Read these off the array that follows. Counting starts at 1.
1) Report the entry in the top-right corner.
2) Report the entry in the bottom-left corner.
3) Report the entry in row 1 and column 1.
4) Report the top entry of the column that holds the largest entry.
5) Report the entry at row 1, column 3.
[[5115 9672 2428 4896 9468]
 [5998 7189 3408 5244 9662]]
1) 9468
2) 5998
3) 5115
4) 9672
5) 2428
